In the data rows, zero lies at 4.5, halfway between 4 and 5.
The table, row by row:
[2 3 7 3 4 5 5 8 5 1 4 7 3 7 3 6 2 4 4 2 4 6 5 2 5 3 4 6 9 7 4 4 4 9 5 5 5
 3]
[5 5 3 5 6 3 6 3 7 4 6 5 6 6 5 6 4 2 3 4 4 6 7 5 6 5 2 7 6 6 4 6 4 6 3 5 6
 4]
[3 4 5 6 7 4 5 2 6 1 6 5 6 7 3 9 3 2 7 3 2 5 6 3 8 5 4 6 9 2 6 7 3 6 6 6 4
 3]
[3 7 3 7 5 3 4 1 5 3 5 3 5 6 2 5 4 1 4 3 4 4 9 6 7 4 3 6 7 2 3 6 5 3 2 3 6
 7]
[6 3 6 3 4 8 5 7 6 2 2 4 8 6 3 7 2 5 8 3 5 7 4 1 4 3 6 7 9 6 5 5 1 8 8 6 2
 0]
[4 4 6 5 6 5 5 2 6 1 5 5 5 5 4 6 4 1 5 5 2 6 5 4 7 6 4 6 6 3 4 5 1 6 7 4 3
 4]
[3 3 6 5 7 4 4 3 5 1 4 5 4 5 2 5 6 3 5 4 3 7 4 4 5 5 4 6 5 5 4 6 3 5 6 3 3
 3]
[4 3 5 3 6 7 5 8 6 1 4 4 6 7 4 8 2 5 6 2 5 7 2 1 5 3 5 7 9 6 5 5 1 8 7 7 2
 0]
[3 2 7 7 8 6 4 0 5 0 4 6 3 5 5 7 7 1 5 3 2 9 4 4 8 7 4 6 8 3 4 5 1 4 7 2 3
 3]
[5 3 4 5 6 3 8 4 7 4 6 5 8 6 5 7 4 1 2 4 3 7 5 4 8 5 3 8 7 5 4 7 3 7 4 6 4
 4]
[3 4 6 6 6 5 4 0 5 1 5 6 5 5 4 6 6 1 6 5 2 8 5 4 7 7 3 6 6 3 3 6 3 5 6 3 3
 3]
[6 3 6 3 6 6 5 5 5 2 3 5 6 5 3 6 6 3 6 2 6 8 3 4 3 5 5 6 6 6 2 5 2 5 8 5 2
 0]
[4 5 4 5 8 4 5 2 5 2 7 2 5 7 2 8 3 2 7 3 4 5 6 4 7 6 4 6 9 2 5 7 4 4 5 5 5
 5]
[4 4 4 6 9 3 6 0 5 0 6 6 4 5 1 6 7 0 5 2 4 7 6 6 6 5 3 5 5 3 1 9 3 0 5 3 3
 2]
[4 5 7 7 5 5 4 1 4 1 5 6 4 6 4 7 6 2 5 4 2 8 6 5 6 5 4 6 6 3 5 6 2 5 6 2 3
 3]
[4 4 5 5 6 7 4 1 5 1 3 4 5 4 4 6 7 1 6 4 2 9 7 5 6 7 3 6 6 1 3 6 1 4 7 3 3
 2]
[4 4 5 6 6 3 7 4 6 3 5 4 5 6 6 6 4 2 4 4 5 5 5 4 6 5 4 6 7 5 4 7 3 5 4 5 6
 3]
[4 5 5 5 6 1 9 6 4 5 6 5 7 6 3 6 5 3 2 4 6 4 7 5 5 3 4 6 5 5 2 6 7 5 2 4 7
 5]
[4 4 4 3 7 2 8 5 5 3 6 4 6 8 3 6 4 3 4 3 7 5 5 6 5 3 6 4 5 6 3 7 5 3 4 4 5
 2]
[6 4 5 4 5 8 5 3 6 4 3 2 8 5 4 7 4 2 8 4 3 8 5 3 6 4 3 7 8 3 5 4 1 6 6 5 2
 2]
[4 6 5 7 6 3 5 2 4 4 6 4 6 5 2 5 4 3 5 3 5 2 8 6 6 3 5 5 6 2 3 7 5 3 2 4 5
 6]
[5 3 6 3 5 6 6 6 5 2 4 5 8 6 5 8 3 3 7 5 3 8 4 2 6 3 5 6 9 6 5 5 0 7 6 8 2
 1]
[3 4 5 6 6 5 4 4 5 1 4 5 4 7 3 8 2 3 5 4 4 6 5 2 6 5 3 8 9 3 5 5 2 8 6 4 4
 3]
[6 4 5 6 4 6 4 2 6 3 5 4 7 5 6 7 4 2 6 5 3 7 5 3 7 5 3 6 7 2 5 5 1 5 6 4 2
 2]
[5 3 6 4 6 7 4 3 6 1 3 5 7 6 4 9 3 2 7 3 2 7 5 0 8 4 3 8 9 4 5 6 0 6 8 6 3
 2]
[6 4 4 4 6 4 7 5 7 5 5 4 8 5 4 7 6 2 4 5 5 6 6 5 5 5 4 7 7 6 3 7 2 5 4 6 4
 3]
[5 1 7 4 6 7 6 4 5 0 3 5 5 5 5 7 4 4 8 3 2 8 2 2 6 5 5 5 8 6 4 6 2 6 7 6 1
 2]
[3 2 7 4 8 5 7 3 3 0 5 7 2 6 3 6 5 4 6 2 3 6 2 5 6 4 6 4 6 5 3 7 2 4 6 5 2
 1]
[5 4 5 4 6 8 4 3 6 1 3 4 7 5 4 8 3 2 8 4 1 7 4 1 8 5 3 7 9 2 6 4 1 7 6 6 2
 3]
[5 3 5 4 5 8 4 3 7 3 2 3 9 6 5 9 2 2 9 4 1 8 4 1 6 3 5 6 9 4 4 5 1 6 8 5 1
 1]
[6 3 5 3 6 5 8 6 7 4 5 4 8 5 4 6 4 3 7 4 4 7 5 2 5 3 4 6 8 6 3 5 3 5 4 7 3
 1]
[4 3 8 5 7 2 7 3 3 0 3 6 3 5 1 5 7 3 5 1 3 6 6 6 5 4 3 4 5 6 1 7 6 5 3 4 5
 5]
[7 2 5 3 5 7 6 6 6 3 3 4 9 5 6 9 2 3 7 4 4 8 2 2 7 2 5 6 9 7 4 6 1 5 6 8 2
 0]
[6 2 5 4 5 3 8 6 6 4 5 5 8 6 5 7 3 3 5 4 5 7 4 4 5 4 4 6 6 6 5 5 2 7 5 7 3
 3]
[4 3 8 4 5 5 6 5 4 1 4 8 4 5 4 6 5 3 4 2 3 7 3 3 6 4 2 5 6 5 3 4 4 7 5 4 2
 4]
[4 5 2 4 7 3 8 8 6 3 6 3 7 8 3 6 2 3 2 4 8 4 4 5 5 3 5 7 5 6 3 8 5 4 3 6 6
 4]
Each row mixes 3 hidden patterns of the same size, each with a weight. Each row also carries a little noise. Patterns are numbered from 0, in the order they first appear below.
Further rows, each followed by the numbers of its patterns, largest weight first:
[5 4 5 7 6 3 6 1 7 2 5 4 7 6 4 7 6 0 2 5 3 6 8 4 7 6 3 8 7 4 4 6 3 6 3 5 5
 4] -> 0 1 2
[5 4 5 5 5 5 8 3 5 1 6 5 6 7 5 8 3 1 5 3 2 7 5 2 8 5 2 8 9 4 5 6 1 7 5 6 3
 4] -> 2 0 1
[6 4 4 6 6 4 6 3 6 3 5 5 6 6 4 7 3 1 4 4 4 5 5 5 7 5 2 8 9 5 4 4 3 6 5 4 5
 6] -> 1 2 0
[3 6 5 7 5 4 4 0 4 3 6 4 5 3 2 5 4 0 3 3 2 4 9 6 7 4 2 6 6 2 2 6 6 5 2 2 6
 9] -> 0 3 4
[5 3 4 3 5 6 3 7 5 3 3 4 7 5 4 7 3 4 6 3 5 6 3 2 4 3 6 6 8 5 4 5 2 8 6 6 3
 0] -> 5 6 2
[7 2 7 3 5 8 7 4 5 1 2 5 7 5 4 7 5 3 9 3 2 9 2 1 5 4 5 6 9 6 3 5 0 6 9 7 0
 0] -> 5 2 7
[5 4 4 4 5 4 7 5 7 4 5 2 9 6 5 7 4 1 4 6 6 8 5 4 5 4 3 6 6 5 4 6 3 4 4 5 3
 3] -> 1 5 0
[5 4 5 6 6 4 4 2 7 2 5 4 6 5 4 6 4 3 4 5 3 7 5 3 8 5 4 7 6 4 4 4 3 6 4 4 4
 5] -> 0 2 1
[6 3 6 4 6 7 6 4 5 3 3 5 7 4 5 6 4 4 8 4 4 8 4 1 5 4 4 5 7 5 4 6 1 6 9 7 1
 0] -> 5 2 7
[6 6 5 6 6 2 8 4 6 4 6 4 8 5 5 5 5 0 1 5 3 7 8 6 6 5 2 8 5 5 3 6 4 7 2 3 6
 5] -> 1 0 3
[3 5 6 5 8 2 8 5 3 2 7 5 3 7 1 5 5 4 4 0 5 3 7 7 6 1 4 2 5 5 1 7 8 3 2 5 6
 6] -> 4 3 7
[5 2 7 4 7 3 9 6 6 0 4 7 5 6 4 9 5 3 5 3 3 8 3 2 6 5 4 7 8 8 4 6 2 7 5 6 3
 2] -> 2 1 7
[4 4 5 2 5 7 6 5 5 1 4 4 7 7 3 7 1 5 7 3 3 5 4 2 6 3 4 6 9 5 5 6 2 6 6 7 1
 0] -> 2 5 4
[6 2 5 4 5 5 9 6 6 4 5 4 8 6 5 7 3 4 6 5 4 7 4 3 5 3 5 8 7 6 3 6 2 6 5 7 3
 1] -> 1 5 2
[2 5 5 8 7 6 5 0 6 0 4 5 4 6 4 6 5 0 5 3 0 8 5 4 8 7 3 7 8 2 4 5 1 6 5 4 2
 3] -> 0 2 7
[6 4 5 5 6 4 7 4 6 1 6 5 6 4 6 6 6 1 4 3 4 6 5 6 5 7 4 6 4 5 3 7 3 4 4 3 4
 3] -> 1 7 0
[3 4 6 4 5 4 8 4 3 3 4 5 4 5 2 5 3 4 5 2 4 3 8 4 4 2 4 5 6 5 4 5 6 7 2 6 6
 6] -> 3 4 2
[5 4 4 4 6 1 9 6 5 4 6 3 5 6 2 6 4 2 3 2 6 3 8 6 6 2 5 5 6 6 2 7 6 3 0 6 6
 6] -> 4 1 3
[3 4 7 5 4 4 6 2 5 2 4 5 4 7 4 6 3 3 5 3 1 6 6 4 7 3 3 6 8 4 4 4 4 8 4 3 4
 6] -> 2 3 0
[6 6 3 7 5 5 5 3 7 3 4 2 7 4 3 6 4 1 5 5 3 7 6 4 7 6 4 7 7 3 3 6 2 4 4 5 4
 4] -> 0 5 1
[4 5 8 7 4 5 4 0 4 3 5 5 4 4 3 6 4 0 4 3 0 7 9 3 8 5 1 7 8 2 3 5 3 8 4 3 5
 8] -> 0 3 2
[2 4 5 5 6 5 4 6 5 1 4 4 5 8 4 7 4 3 4 3 4 6 5 2 6 5 4 7 8 4 6 4 2 8 6 5 5
 3] -> 2 6 0
[5 5 3 6 5 5 5 2 6 4 4 3 8 5 4 6 5 1 5 5 3 7 7 5 7 5 4 8 7 3 4 7 2 5 5 3 5
 3] -> 0 5 1
[4 5 3 6 6 4 6 3 5 4 6 4 6 5 4 6 4 1 4 5 3 7 7 5 7 5 3 7 7 3 6 5 3 6 4 4 4
 3] -> 0 2 1
[4 5 7 5 4 4 5 2 3 2 4 5 4 3 3 4 6 1 3 3 2 6 7 5 7 5 3 5 4 3 2 6 5 7 4 2 5
 6] -> 3 0 7
[2 5 2 7 8 3 4 6 6 1 5 3 4 8 1 6 2 3 3 3 7 4 7 5 5 4 6 8 7 3 3 7 4 6 5 4 6
 3] -> 6 0 4
[6 2 6 4 5 5 9 7 7 2 4 5 9 6 6 9 2 4 7 3 4 7 3 3 7 3 5 7 9 7 5 5 1 7 6 7 2
 0] -> 2 1 5
[5 4 5 4 4 5 6 5 5 4 4 4 7 4 2 5 4 3 7 3 5 4 6 5 5 1 5 4 7 4 2 6 4 4 5 7 3
 2] -> 5 4 3
[6 2 7 4 6 3 9 4 6 0 6 8 6 6 5 7 7 2 3 4 5 8 3 5 6 5 4 6 6 7 3 6 3 6 4 6 4
 2] -> 1 7 2
[4 5 5 6 5 5 3 6 6 0 5 5 4 7 3 6 2 3 4 3 5 6 6 3 5 4 5 7 7 3 4 5 3 7 6 5 6
 4] -> 6 0 2
[3 5 4 6 6 4 4 1 6 1 5 5 4 6 3 6 6 1 3 4 4 7 7 6 7 7 4 8 4 2 4 6 2 5 6 2 5
 3] -> 0 7 6
[5 4 6 6 7 3 7 2 6 1 5 6 5 6 5 5 8 0 3 3 3 9 4 6 6 8 3 6 4 6 2 7 4 3 5 2 3
 2] -> 7 1 0
[4 3 6 5 5 5 5 2 5 0 4 6 4 5 4 7 5 2 7 4 2 8 3 4 8 5 4 6 8 3 5 5 2 6 6 5 3
 2] -> 2 0 7
[4 5 5 5 6 5 6 4 6 3 6 6 5 6 4 7 3 3 6 3 4 6 5 3 6 4 4 6 8 4 6 5 3 5 4 6 4
 4] -> 2 4 0
[4 4 6 4 4 5 8 6 5 2 6 6 6 5 5 6 4 2 4 4 3 6 4 3 6 4 3 6 7 6 4 6 4 7 4 6 4
 4] -> 2 1 3
[6 3 5 3 5 8 5 5 6 3 4 3 8 5 3 8 3 2 9 3 2 8 4 2 6 5 3 6 9 4 5 5 0 6 8 6 0
 1] -> 5 2 0
[4 4 5 6 7 4 6 2 7 2 6 5 6 6 4 7 3 0 4 4 1 7 6 4 8 5 3 8 9 4 4 7 2 6 4 5 5
 3] -> 0 2 1
[5 7 4 7 4 4 5 2 5 3 5 3 5 6 4 4 5 1 3 3 3 5 9 6 7 3 1 5 6 3 3 6 5 5 3 3 6
 6] -> 0 3 4
[6 4 5 4 5 8 5 2 6 3 3 4 8 4 4 6 6 1 8 3 4 9 5 4 6 6 3 6 6 3 3 7 0 4 7 4 1
 1] -> 5 0 7
[4 3 3 5 7 1 9 7 5 4 6 3 6 7 3 7 3 3 2 3 8 5 6 5 4 3 6 7 5 5 2 7 6 5 2 5 6
 3] -> 1 4 6
[5 1 8 3 7 7 6 4 4 0 2 6 5 4 5 7 6 4 8 2 2 9 2 3 6 6 3 5 7 5 3 5 1 5 9 5 0
 0] -> 7 5 2
[4 6 8 5 5 5 6 4 3 2 4 5 4 5 2 5 4 4 5 3 5 4 6 4 6 2 3 4 7 5 4 5 6 6 3 5 5
 6] -> 3 4 2
[6 2 5 3 5 3 9 6 7 3 6 4 9 7 6 9 2 2 4 3 4 8 4 4 6 3 5 8 8 9 3 7 2 8 4 9 3
 1] -> 1 2 5
[3 4 8 4 5 4 8 5 3 1 6 5 5 8 3 8 2 4 7 1 1 5 7 4 8 0 4 4 9 6 3 5 5 8 4 6 4
 6] -> 2 3 4
[5 3 5 5 6 4 7 4 5 3 4 6 6 6 5 7 5 3 4 4 5 6 4 4 6 6 4 5 6 7 4 6 3 4 4 5 4
 3] -> 1 2 7
[4 3 5 5 6 3 7 4 7 2 6 6 6 8 5 7 3 2 5 4 3 7 4 3 8 5 4 8 9 5 5 6 2 7 4 6 5
 2] -> 2 1 0
[4 5 2 7 6 3 4 4 7 1 5 3 7 7 5 7 5 0 2 4 6 6 8 5 6 6 4 9 7 4 4 8 3 6 4 5 7
 4] -> 0 1 6
